In the data rows, 128 means zero.
Some points, each followed by its number:
{147,  98,  40, 167, 213, 110,  99,  87, 162, 121, 177, 145,  54,  60,  99, 175, 121, 139, 181, 110, 132, 114,  81, 152,  89,  20, 131,  78, 122, 212, 118, 126,  91, 153, 120,  55, 116, 144, 137, 161, 164, 134, 207, 159, 119, 114, 109,  88} 0
{ 69, 147, 240, 122,  45,  25, 190, 233, 149, 130,  68,  79, 204, 225, 145,   0, 202,  72, 208, 206, 141, 151, 207, 148, 133, 255,  95, 192,  82, 123, 149,  53, 165, 121, 149, 199, 182,  69, 128,  95, 109, 137, 134,  62,  93,  87, 193, 133} 1
{166,  89, 139, 108, 176, 155, 160, 103, 154, 149, 124, 146,  82, 120, 178, 179, 147, 126, 129, 134, 133, 191, 137, 169, 102,  26, 105,  60, 191,  81, 103, 223, 137, 105, 128, 143, 144, 168, 174, 144, 106,  67, 100,  83, 168, 180, 105, 164} 2
{143, 147, 170, 151, 133, 123, 162, 107, 146, 115, 186,  94, 171, 119, 132, 144, 161, 148, 147, 107, 103, 153, 148,  98, 113, 140, 106, 208, 127, 149,  89, 115, 112,  95, 101, 153,  51,  93, 146,  94,  59,  86, 173, 131, 117, 170, 192, 188} 3
{ 81, 139,  87, 179, 150, 208, 132, 136, 155, 114, 162, 102,  81, 177, 120, 144, 103, 121, 100,  77, 104, 126, 112, 187,  88,  64, 131,  90, 147, 118, 163, 113, 129, 130, 122,  90, 119, 104, 164,  38, 132, 109, 164, 151, 159,  37,  87, 184} 4
{ 82, 190, 229,  94, 100, 118, 144, 158, 122, 151, 102, 133, 188, 191, 169,  98, 193, 114, 103, 149,  88, 172,  84,  86, 157, 181, 125, 145, 193,  34, 130, 100, 190, 136, 116, 228, 193, 121, 167, 191, 128, 114, 150,  54, 133, 157, 158, 132} 5
{132, 129, 149, 152, 154, 157, 139, 156, 125, 118, 112, 161, 178, 140,  77, 162, 101, 139,  75, 102,  80, 155, 161, 122, 144,  92, 151, 108, 128,  54,  85, 177, 113, 142, 141, 116, 128, 146, 108, 134, 149, 102, 108, 125, 167, 165, 151,  70} 6
{151, 113,  53, 116, 150, 166,  93, 122, 136, 149,  85, 195,  58, 105,  94, 175, 107, 115, 125, 114,  82,  86, 168, 172, 108,  62, 150, 104, 139, 148,  80, 140, 111, 127, 160,  63, 107, 203, 138, 126, 140, 161,  91, 215, 108, 132, 100, 139} 7
{113, 124, 130, 104,  65,  86, 132, 129, 164, 106,  99, 148,  96, 185, 155,  89, 147, 111, 160, 210, 176,  83, 133, 158,  94, 163, 137, 113, 151, 165, 107,  71, 128, 116, 182,  70, 100, 168, 137, 100, 169, 130, 185,  98, 119, 109, 164,  90} 8
{139, 114, 139, 115, 144, 115, 181, 128, 112,  97,  99, 163,  81, 110, 100, 151, 125, 168, 151, 108, 184, 112, 148, 188, 110,  72, 105, 119, 108, 115,  76, 107, 102, 120, 117,  98, 100, 139, 102, 109, 157, 147, 168, 203, 107,  44, 180, 138} 9
{ 85, 123, 109, 153, 133, 153, 113, 128, 145, 133, 222, 118, 102,  95,  99, 106, 110, 152, 125, 180, 128, 106, 118, 168, 165, 105,  99, 118, 134, 125,  93, 140, 116, 127,  72, 150, 132, 159, 118, 120, 138, 115,  84,  88, 139, 165, 143, 121} 10
{ 65, 226, 255, 115,  41,  30, 171,  90,  92, 167,  97, 179, 255, 154, 205,  66, 243, 109, 113, 220, 123, 143, 181,  53, 169, 255, 134, 192, 106, 110, 128,  76, 209, 136,  87, 255, 173,  77, 138, 131,  43, 101, 126,  40,  88,  96, 220,  66} 11
{137, 131, 118,  83, 171,  97,  88, 116, 124, 102, 117, 130, 119,  87, 152, 171, 120, 162, 124, 120, 110, 153, 133, 117, 120, 127, 176, 109, 110, 132, 148, 130, 115, 139, 126, 104, 185,  68, 145, 140, 145, 114, 148, 111, 160, 163,  68, 179} 12
{ 66, 192, 255,  99,  29,   0,  94, 232, 190,  99,  25, 150, 201, 244, 117,   0, 255, 112, 185, 251, 199, 173, 215, 128, 184, 255, 180, 247,  34, 114, 135,   0, 137, 134, 193, 162, 194, 104,  58,  53, 106, 225, 125, 105,  42,  28, 255, 184} 13
{138, 159, 178, 117, 140, 112, 148, 136, 103, 174, 111, 131, 132, 115, 142, 113, 143, 147,  85, 146, 122, 139, 188, 191, 123, 165, 130, 226,  96, 103,  99, 123,  60,  98, 145, 208, 113, 147, 133,  88, 110, 146,  98, 118, 107, 100, 133, 187} 14
{ 99, 148,  54, 135,  90, 145, 131, 160, 171, 140, 103, 154, 127, 155, 145,  93, 145,  74, 116,  92, 118, 125, 162, 113, 187, 168, 194, 105, 114, 128, 112,  85, 126, 111, 117, 147,  89, 153, 168,  75, 139, 152, 135, 108, 168, 175, 122, 128} 15
{116, 135, 165, 170,  79,  67,  86, 155, 153, 110,  49, 104, 173, 140, 116,  45, 144, 160, 125, 148, 207, 129, 137, 164, 176, 237, 131, 179,  16, 179, 160,  32, 123, 104, 165, 127, 153,   7,  79,  90, 152, 210, 187, 141,  37,   1, 232, 113} 16
{ 98, 143, 136, 116, 113, 136,  75, 122, 106, 102, 178, 125, 161, 106, 106, 157, 117, 131, 111, 108,  94, 103,  93, 110, 148, 130, 150, 105, 149,  96, 134, 140, 141, 136,  91, 148, 120, 133, 170, 111, 128, 121, 141, 124, 140, 157, 137, 126} 17
{154,  86, 124, 128, 162, 170,  89,  79, 164, 146, 161,  64,  78,  93, 127, 155,  97,  96,  96, 146, 111,  91,  96, 133, 128,  38, 167, 103, 122, 119,  94, 165, 134,  90,  91, 125,  88, 147, 140, 159, 143,  99, 135, 150, 138, 134,  74, 154} 18
{120, 225, 202, 160,  90,  27, 164,  98, 119, 108,  71, 125, 225, 215, 177,  77, 111,  99, 115,  62, 130, 175, 177,  91, 206, 255, 115, 141, 126,  71, 178, 159, 224, 102,  80, 179, 166,  78, 167, 134,  96,  90, 119,   3,  76, 155, 185, 146} 19
{150, 130,  37, 127, 129, 169, 158, 139, 112, 122, 143, 132,  56,  98,  83, 230,  45, 126,  98, 105, 181,  84, 143, 144, 109,  71, 117,  43, 156, 226,  80, 134,   0, 142, 185,  84, 109, 152,  83,  84, 155, 122, 210, 179, 130, 144,  43, 132} 20
{ 91, 164, 187, 147,  74,  21, 115, 161, 151, 130, 113,  89, 190, 195, 139,  86, 240,  63, 123, 136, 164, 143, 187, 109, 185, 255, 121, 183,  95, 131, 147,  94, 207, 155, 139, 180, 160, 103, 127, 151,  32, 108,  93,  68, 100,  72, 190, 108} 21
{  0, 255, 250, 136,   0,   5, 214, 196, 156,  86,   0, 119, 255, 204, 154,   0, 255, 110, 150, 226, 182, 140, 194, 100, 190, 255, 146, 247,  72,  75, 212,  61, 226, 104, 136, 194, 170,  85, 114,  78,  95, 127,  94,  93,  63,  67, 255, 148} 22
{119, 123, 140,  75, 151, 126, 154, 110, 130, 127, 156, 155, 113,  72, 176, 168, 101,  91, 123,  80, 113, 194,  61,  93,  75, 158, 142,  84, 153,  79, 146, 155, 153,  89, 128,  97,  84,  69, 150, 139, 120, 122, 124, 132, 115, 180, 119, 149} 23
{143, 110,  28, 147, 192, 198,  67, 149,  93, 137, 143, 143,  40,  88,  66, 165,  87, 170, 107, 119, 103, 116, 104, 182, 135,  15,  93,  84, 162, 154, 120, 115,  40, 144, 167,  58, 116, 234, 144, 105, 162, 126, 150, 172, 170, 137,  61, 133} 24
{126, 138,  63, 105, 105, 110, 122, 116, 126, 118,  94, 162, 117, 122, 128,  42,  97,  94, 168, 121, 166,  91,  79, 215, 130, 149,  89,  88, 125, 127,  81,  60,  92, 133, 182,  93, 151, 118,  88, 109, 178, 146, 140, 151, 139, 110,  93, 137} 25
{110, 160, 190, 101, 105,  89,  99, 127, 124,  92,  56, 217, 179,  91, 128,  28, 157, 119, 191, 158, 138, 111, 158, 118, 149, 244, 107, 167,  49, 131, 153,  36, 158, 162, 180, 123, 216,  88, 139, 114,  98, 137, 152, 104,  53, 125, 161,  84} 26
{190, 130,  48,  39, 193, 204, 130, 110, 155,  85, 114, 124,  76,  58, 111, 179, 111, 142,  93, 129, 163, 113, 114, 142, 102,  87,  99,  79,  94, 186, 130, 170, 149, 117, 148,  95, 153, 130, 108, 130, 110, 129, 164, 109, 136,  52,  94, 148} 27
Which three points above are nearest to each new point, looking only along the 2 directions in which the numbered points spread most? Their numbers follow each, nearest first.
{170, 158, 146, 168,  59,  48, 137, 105, 100, 125, 119, 176, 172, 152, 152,  80, 131, 146, 171, 161, 136, 148, 185,  77, 168, 160, 154, 133, 130, 152, 129, 113, 133,  98, 130, 141, 121, 116, 140,  80,  97,  83, 101,  87, 114,  75, 164, 118} --> 14 3 15
{102, 138, 174, 170,  92,  46, 156,  75, 130, 157, 123,  77, 177, 174, 177, 121, 164, 116, 173,  84,  93, 186, 101,  86, 137, 191, 138, 171, 125,  74, 135, 163, 192, 135,  76, 159, 183, 118, 152, 150,  82,  97, 100,  57, 101, 142, 133, 137} --> 5 19 3
{154, 100,  52, 183, 110, 193,  69, 105, 149, 114,  85, 122,  83, 103, 114,  94, 148, 171, 124, 117, 175, 103, 134, 173,  69, 132,  86, 123, 101, 184, 150,  99,  40, 115, 157, 134, 132, 145, 122, 112, 109, 202, 146, 155,  98, 173, 104, 128} --> 9 25 4
{104, 186, 237,  48,  51,  92, 143, 187, 112, 128,  70, 124, 177, 120, 184,  39, 205,  90, 176, 128, 165, 137, 175, 126, 162, 242, 152, 254,  87, 184,  81,  81, 137,  96, 144, 134, 155,  88,  87,  94, 112, 183, 112, 143, 109,  39, 140, 159} --> 26 1 16
{160, 114, 176, 117,  81,  83,  76, 155, 174, 153, 130, 183, 106, 180, 104, 109, 148, 107, 189, 164, 133, 104, 141, 101, 116, 157, 142, 188,  90, 181, 123,  61,  61, 119, 188, 169, 157,  71,  27, 104, 127, 175, 127, 141, 117, 101, 137, 148} --> 8 25 14
{144, 111, 107, 156, 100, 177,  80, 123, 164, 143,  90, 103, 126, 123, 113, 153, 117, 114,  72,  89, 164, 132,  97, 124, 137, 104, 124, 103, 175, 163, 106, 157,  92, 227, 119,  67, 130, 152,  98, 115, 148, 114, 123, 172, 171, 138, 100, 163} --> 4 27 12
{152, 125, 110, 154, 156,  84, 109, 151, 159, 129, 109, 122, 142, 143, 170,  75, 179, 159, 117, 202, 148, 136, 179,  64, 115, 167,  79, 175,  65, 188, 137, 114,  78, 110, 129,  82, 200,  72,  75, 163, 157, 249, 174, 161,  60,  89, 131, 137} --> 8 25 14
{186,  84, 192, 200, 100, 161, 146, 151, 115, 156, 167, 104, 172, 148, 108, 163, 120, 117, 148,  76, 122, 115, 127,  82, 140,  75, 153,  85, 148,  85, 149, 126, 130, 192, 105, 184,  93, 122, 144, 172,  60,  81, 119, 130, 221, 176,  83, 122} --> 23 17 6
{185, 108,  84, 178, 168, 164, 116, 119,  88, 139, 127, 108,  78, 143, 128, 175, 151, 128, 136,  81, 138,  95,  84, 225, 123,  40, 142, 136, 176, 158, 102, 149,  88, 161, 130,  80, 103, 115, 107, 156, 183, 125, 107, 173, 132,  95, 118,  61} --> 27 7 4
{167,  66,  87, 140, 206, 147, 137, 142, 128, 138, 166, 148, 120,  77,  91, 185,  68, 128, 131,  87,  72, 136,  60,  77, 129,  57,  99,  87, 135, 100, 106, 241, 138, 126,  71, 123,  82, 127, 150, 154, 137,  58,  67, 176, 136, 210,  21, 109} --> 2 18 23
{ 67, 117, 132,  76,  70, 123, 138, 175, 133, 101, 105, 115, 200, 121, 101, 134, 167, 146,  83, 107,  98, 132, 131, 107, 134, 122, 107, 106, 141,  91,  64, 141, 164, 179, 134, 159, 190,  85, 187, 152, 106,  95, 108,  69, 123, 192, 142, 105} --> 3 17 15
{155,  45,   0, 159, 233, 164, 126, 113, 129, 126, 169, 154,  96,  84,  82, 222,  41, 149, 108,  79, 111,  88, 118, 130,  56,   0, 184,  30, 126, 156, 122, 164,  49, 105, 173, 109, 142, 156, 148, 166, 194, 137, 147, 192, 180, 185,  69,  87} --> 24 0 20
{116, 134, 197, 122, 156,  94, 113, 139, 118, 172, 118, 102, 152, 107,  90, 123,  98, 139, 103, 127, 149, 180, 110,  94, 108, 152,  79, 118, 129,  40, 158, 127, 143, 154, 112, 176, 127,  90,  98, 166,  26,  88, 122,  53, 109, 119,  98,  91} --> 3 17 15
{ 70, 201, 255,  73,  58,  41, 126, 116, 127, 109,  72, 103, 182, 135, 203,  24, 169, 114, 137, 183, 107, 115, 125,  92, 152, 251, 103, 157,  75, 139, 147,  29, 194, 131, 123, 235, 110,  89, 123,  92, 157, 128,  63, 116,  63, 185, 184, 129} --> 21 1 11
{110, 110, 163, 135, 123, 128, 126, 136,  87,  80, 170, 191, 129,  64, 133, 159, 114, 126, 156, 127, 176, 116,  63, 214, 112, 109, 156, 114, 123, 183, 145,  54, 146, 107, 144, 116, 124, 114,  80,  89, 180, 172, 111, 161, 160, 106,  74, 168} --> 9 25 4
{127, 105, 177, 153, 233, 138, 133,  87, 144, 135, 120, 101, 110, 176, 126, 214, 119, 105,  91,  61, 111, 151,  84, 109, 133,  59, 112,  67, 181,  73, 203, 210, 179, 151, 111, 126, 126, 183, 191, 195, 155, 108,  69,  97, 199, 218,  50, 133} --> 2 23 18
{187, 120, 124,  93, 164,  92, 137, 116,  75, 139, 125, 137, 166, 129, 129, 127, 128, 105, 162, 108, 137, 173, 118,  93, 136, 165, 145, 100, 108, 134, 131, 164, 142, 129,  77, 157, 125, 117,  77, 181, 154,  40,  67,  90,  64,  98, 199,  68} --> 3 15 17
